M =
array([[132, 127, 133, 111],
       [130, 127, 125, 129],
       [148, 137, 126, 126],
       [144, 130, 127, 121],
       [133, 129, 138, 116],
       [126, 135, 134, 106],
       [135, 140, 123, 149],
       [127, 119, 136, 113],
       [139, 134, 128, 116],
       [135, 130, 138, 115],
       [135, 121, 119, 133]])
M[-11][0] -> 132
M[-11][1] -> 127
M[3][-1] -> 121
M[6][-1] -> 149
M[-8][-3] -> 130
M[9][0] -> 135
M[:, -1] -> [111, 129, 126, 121, 116, 106, 149, 113, 116, 115, 133]
M[1][-4] -> 130
M[-3][-4] -> 139
M[9][-1] -> 115
M[8] -> [139, 134, 128, 116]
M[-9][-1] -> 126
M[-4][-1] -> 113
M[8][-1] -> 116
M[:, 0] -> [132, 130, 148, 144, 133, 126, 135, 127, 139, 135, 135]
M[:, -3] -> [127, 127, 137, 130, 129, 135, 140, 119, 134, 130, 121]
M[-6][-2] -> 134
M[2] -> [148, 137, 126, 126]
M[9] -> [135, 130, 138, 115]
M[10][1] -> 121
M[-10][-1] -> 129
M[2][0] -> 148
M[-7][-1] -> 116
M[-10][-2] -> 125

X = [127 136 143 138 130 117 126 143 151 113 138 121 117]
X[0] -> 127
X[11] -> 121
X[-1] -> 117
X[-6] -> 143
X[9] -> 113

a =
[[130 132 128 119 128 128 128 130 126 127 134 126 133 126 117 129]
 [127 127 126 123 128 129 128 126 126 127 127 124 127 126 123 129]
 [116 111 121 138 131 132 130 114 126 125 104 117 108 123 142 132]
 [112 125 127 146 133 121 132 131 140 135 123 144 121 125 151 120]
 [136 133 135 139 124 127 125 134 133 130 135 139 135 137 139 126]
 [127 127 125 118 129 129 129 125 123 126 128 120 127 123 117 130]
 [130 131 130 128 127 127 128 131 129 129 132 131 131 129 128 127]
 [115 129 126 134 133 121 132 133 136 134 129 140 126 123 137 121]
 [120 132 126 123 132 123 132 132 131 132 134 134 130 122 124 124]
 [120 118 121 123 131 132 130 117 122 124 113 114 115 121 124 133]
 [122 130 127 130 131 124 130 131 132 131 131 135 128 125 131 124]
 [119 112 117 115 131 135 130 109 115 120 106 100 109 117 115 138]
 [144 129 130 115 122 135 123 124 117 121 130 113 133 133 111 136]
 [130 143 130 110 129 122 130 141 129 131 151 136 144 124 108 123]]
a[0][0]: 130
a[12][6]: 123
a[13]: [130, 143, 130, 110, 129, 122, 130, 141, 129, 131, 151, 136, 144, 124, 108, 123]
a[12][11]: 113
a[1]: [127, 127, 126, 123, 128, 129, 128, 126, 126, 127, 127, 124, 127, 126, 123, 129]
a[0][11]: 126
a[:, 12]: [133, 127, 108, 121, 135, 127, 131, 126, 130, 115, 128, 109, 133, 144]
a[3]: [112, 125, 127, 146, 133, 121, 132, 131, 140, 135, 123, 144, 121, 125, 151, 120]
a[3][8]: 140
a[12][1]: 129
a[13][4]: 129
a[:, 13]: [126, 126, 123, 125, 137, 123, 129, 123, 122, 121, 125, 117, 133, 124]
a[1][9]: 127
a[1][0]: 127
a[3][9]: 135
a[2][3]: 138
a[12][14]: 111
a[:, 7]: [130, 126, 114, 131, 134, 125, 131, 133, 132, 117, 131, 109, 124, 141]
a[11][0]: 119
a[3][7]: 131
a[3][11]: 144
a[7]: [115, 129, 126, 134, 133, 121, 132, 133, 136, 134, 129, 140, 126, 123, 137, 121]
a[3][5]: 121
a[8][7]: 132
a[3][14]: 151
a[7][8]: 136
a[6]: [130, 131, 130, 128, 127, 127, 128, 131, 129, 129, 132, 131, 131, 129, 128, 127]
a[7][6]: 132
a[3][10]: 123
a[1][12]: 127
a[9][11]: 114
a[0][6]: 128
a[8][15]: 124
a[11]: [119, 112, 117, 115, 131, 135, 130, 109, 115, 120, 106, 100, 109, 117, 115, 138]
a[8][8]: 131

grid =
[[112 120 120 151 120 126 134 114 123]
 [136 134 133 116 138 136 102 138 149]
 [114 119 119 148 123 131 117 117 138]
 [133 139 140 125 129 120 158 130 103]
 [138 142 142 116 134 123 148 136 111]]
Indices start at 0.
row 0 col 0 = 112
row 0 col 2 = 120
row 1 col 0 = 136
row 0 col 6 = 134
row 1 col 1 = 134
row 4 col 2 = 142
row 4 col 1 = 142
row 1 col 6 = 102
row 1 col 5 = 136
row 2 col 2 = 119
row 3 col 7 = 130
row 1 col 7 = 138
row 1 col 2 = 133
row 2 col 4 = 123
